One hidden turn or mirror swaps the rows below in pairs. Which row is each named row swapped with?
The rows were stretched afterwards, more along some directions than others.
lole: -1.182  -1.117  0.299  0.780  0.709  -2.700  0.200  -0.011  -0.315  0.898  -0.223  0.997  -1.531  1.834  1.255  -0.941  -1.064  3.432  -1.207
Biti: -1.077  -0.430  -0.804  0.629  -0.755  -1.162  -3.125  -2.345  -1.585  5.705  3.417  0.492  -0.310  2.384  -0.301  0.520  1.901  2.491  3.062
luki: -1.179  -0.438  -0.817  0.115  -0.938  -0.046  -1.866  -0.853  1.157  -0.021  -1.253  -2.490  -1.660  -1.211  -0.614  1.526  -0.639  1.098  -2.322
mibi: -0.751  -0.992  -0.265  0.499  -0.529  -1.315  -0.380  -0.402  -0.009  -0.344  -1.556  0.062  -1.632  2.798  -0.639  -2.264  -0.394  2.972  1.830
bupo: -0.954  -1.162  -1.781  0.204  -1.792  -0.308  -3.565  -2.118  -1.097  2.902  -0.544  -0.769  -2.773  1.529  -0.730  -1.300  -0.106  1.389  -0.278
sanur: -0.343  -2.056  -0.914  0.800  -0.422  0.628  -1.243  -1.068  -1.269  0.932  0.452  1.035  -0.628  1.157  -0.003  -3.285  -1.461  2.915  1.463
fosi: -0.358  -0.572  1.870  0.275  0.597  -2.864  -0.479  -0.333  -0.786  0.474  0.926  1.024  -1.309  0.308  -0.374  1.552  -0.872  2.466  0.720
dur: -0.849  -0.370  0.379  0.063  -1.465  -3.515  -1.783  -1.907  -1.705  2.241  0.064  -1.991  -1.076  3.231  -0.494  1.554  2.664  1.612  0.543
nete: 0.384  -0.676  -0.580  0.195  -0.394  -1.483  -1.445  -0.147  1.407  2.409  0.353  -1.512  0.526  0.737  -0.621  -0.184  -0.020  1.128  0.961
Soru: -1.140  -1.671  -1.732  -0.400  -1.933  0.187  -3.018  -3.655  0.084  2.475  -0.943  0.175  -0.286  0.989  -1.932  -3.163  -0.993  3.779  1.884
sevol: -0.643  -1.625  0.037  -0.202  -1.421  0.299  -2.895  -1.511  -1.170  0.273  -0.814  -1.269  -0.901  -0.828  -2.127  0.722  -1.528  2.576  -1.819
dabi: -1.815  -1.560  -2.222  -0.744  -2.156  -0.015  -3.811  -4.940  -1.037  1.755  -0.616  -2.548  -0.343  0.664  -2.138  -0.178  -0.246  3.327  1.096
gen: 0.975  -1.302  0.633  -0.172  -2.077  -0.850  -1.059  -0.721  -0.643  -1.831  -1.896  -1.550  -1.410  1.317  0.990  -0.141  -0.845  0.103  -0.520
ret: 0.359  -1.565  -0.714  0.152  -0.973  -1.270  -2.780  -2.008  -2.121  1.125  0.853  0.716  -1.355  0.937  -1.508  0.246  1.006  1.127  2.840
tok: -1.420  -0.546  -0.367  0.089  -2.334  -1.823  -1.647  -2.307  -1.741  -0.477  -0.950  -1.127  -1.277  0.742  -0.092  0.860  1.023  1.173  -0.602
Dozo: -0.727  -0.303  -1.593  -0.071  -0.190  -1.951  -1.874  -1.383  -0.351  4.302  1.844  -1.131  -0.208  3.019  -1.110  -0.400  2.077  3.790  3.255
revu: -0.273  -1.864  0.859  0.575  -1.447  -1.965  -0.187  -0.969  0.508  -0.342  -1.117  -0.635  -0.417  2.924  -0.506  0.608  0.278  1.059  1.118
fetik: -1.270  0.016  -1.352  -1.389  -1.681  -1.138  -2.202  -3.330  0.844  3.213  -0.900  -1.751  -0.815  1.746  -2.262  -1.475  -0.756  3.319  2.025
fipo: -1.301  -0.786  -0.384  -0.162  -1.180  -3.738  -1.220  -3.103  -2.053  2.982  -0.294  -0.122  1.305  3.249  -0.775  -2.249  2.102  3.369  2.231
dufur: 0.256  -1.441  0.180  -0.031  -2.164  -0.240  -3.201  -2.511  -1.958  1.971  0.286  0.209  -1.038  0.789  -1.817  1.397  -0.019  2.058  -0.316
mivik: -0.287  -1.829  -0.379  0.357  -0.176  -0.169  -0.188  -0.806  0.310  -0.749  -1.035  -1.872  -0.159  0.638  -0.811  -0.175  -2.472  1.990  -1.952
kapem: -0.162  -1.348  1.426  -0.431  -1.308  -2.502  -1.431  -2.900  -0.555  3.199  1.183  0.456  0.564  2.951  0.433  -1.286  1.820  3.778  2.736
Suma: -0.591  -0.436  -1.005  -0.801  -2.747  -1.200  -3.004  -2.788  -1.247  2.582  0.054  -1.141  -2.282  2.366  -0.451  -0.147  1.225  0.208  0.756
Rafim: 0.084  0.203  -0.760  1.803  0.587  -2.424  -0.515  -1.071  -2.115  1.906  1.930  0.047  -1.763  3.191  -0.015  -0.645  1.850  1.667  1.442
gok: -0.197  -0.265  -1.147  0.863  0.309  -1.491  -2.353  -0.220  -1.345  3.467  1.092  1.038  -2.094  1.259  -1.709  -1.126  1.108  4.516  1.279
samoz: -0.243  -0.443  -0.221  1.340  0.709  -1.107  -0.691  0.183  0.341  -0.072  -0.482  -0.932  -0.646  0.381  -2.756  0.574  -0.585  1.543  -0.416
gaz: 0.240  0.311  0.303  0.425  -1.767  -1.140  0.009  -1.623  0.052  -0.602  -1.681  -0.970  -1.049  0.772  -0.077  -0.833  -0.942  -0.017  -0.264
pok: -0.174  -1.207  -0.234  -0.823  -1.268  -1.503  -1.626  -0.027  0.544  -1.729  -2.470  -1.136  -1.205  -0.725  -0.540  0.669  -2.159  0.771  -2.336
senu: -0.066  -0.759  -0.139  -0.425  -1.606  -3.506  -0.876  -2.497  0.321  1.877  -0.784  -1.764  -0.608  3.161  -0.645  0.750  1.661  1.332  1.196
fikug: -0.489  -0.849  0.515  -0.030  -1.175  -1.359  -1.398  -2.670  -0.273  4.000  0.966  0.282  -0.303  2.131  -1.997  -1.195  1.225  2.859  2.419
Fusav: -0.316  -2.010  -1.466  0.243  -1.454  0.192  -2.392  -1.017  -1.066  1.372  -1.333  1.975  -1.332  0.451  -1.396  -2.892  -0.813  3.645  1.025
gefo: -1.562  -1.023  -0.890  -1.324  -0.970  -3.256  -2.182  -2.428  -1.136  1.913  0.219  0.094  0.367  0.630  -1.780  -0.220  0.074  2.721  2.369
nidit: 0.029  -2.188  0.777  -0.538  -1.241  -0.647  -1.342  -3.163  -1.444  0.361  -0.751  -0.271  -2.403  1.331  -0.233  0.040  -1.336  0.835  -0.433
peri: -1.542  -0.881  -0.539  0.490  0.324  -3.022  -0.707  0.740  -0.881  0.496  -0.718  -0.365  -0.403  1.045  -0.018  0.681  -0.929  2.436  -1.383
Mizav: -2.016  1.156  -1.881  -0.715  -1.599  -2.426  -3.604  -1.363  -0.387  4.895  1.875  -0.718  -1.214  1.239  -0.923  2.568  1.324  1.274  0.978
bizol: -1.340  -0.290  1.923  -0.942  -1.261  -3.471  -1.127  -0.832  -0.176  0.204  -2.860  -1.243  -0.865  0.043  -1.261  0.813  -0.540  1.741  -2.226
biz: -1.549  -0.010  0.515  1.187  0.313  -0.635  0.006  -0.989  -0.387  0.291  -1.547  -1.972  -0.370  -0.130  -1.180  -0.374  -1.256  2.091  -1.813
vigap: -1.389  0.029  -0.153  0.039  -1.406  -3.762  -0.353  -1.673  -0.847  3.039  0.159  -1.349  -0.780  3.971  -0.616  0.222  1.715  0.746  0.503
Minu: -1.977  -0.194  -0.434  -0.592  -0.807  -1.953  -2.323  -2.208  -2.069  2.610  1.482  -0.628  0.094  1.169  -1.044  1.167  -0.630  2.213  2.022
bula: -1.139  -1.920  0.067  -0.401  -1.357  -1.168  -1.752  -0.138  1.056  0.113  -1.472  0.069  0.338  0.896  -0.060  -2.286  -1.270  1.919  1.313
fot: -1.726  -0.339  -1.570  1.505  -1.163  -1.854  -1.425  -1.088  -1.834  3.729  -0.518  -0.633  -0.855  2.489  -1.083  -0.396  1.303  1.719  0.128
Vomav: 0.716  -1.412  -0.972  0.215  -1.207  -0.435  -1.139  -2.938  -0.303  1.452  -1.264  -0.234  -1.223  -0.267  -0.583  -0.523  -1.551  1.870  -1.215
zipav: 0.168  -1.562  -0.111  0.569  -0.973  -1.223  -2.722  -2.635  -1.944  4.292  2.066  1.046  -1.571  1.435  -0.524  -0.122  1.837  2.660  2.580
rukib: -0.453  -0.938  0.422  0.805  -1.322  -0.821  -0.971  1.105  -0.941  0.463  -1.328  0.547  -2.592  1.717  -1.262  -0.512  -1.701  2.667  -1.412

gefo pairs with -> Dozo
sevol pairs with -> Suma
vigap pairs with -> mivik
Mizav pairs with -> dabi
bula pairs with -> kapem
ret pairs with -> gok
bupo pairs with -> dufur
nete pairs with -> fipo

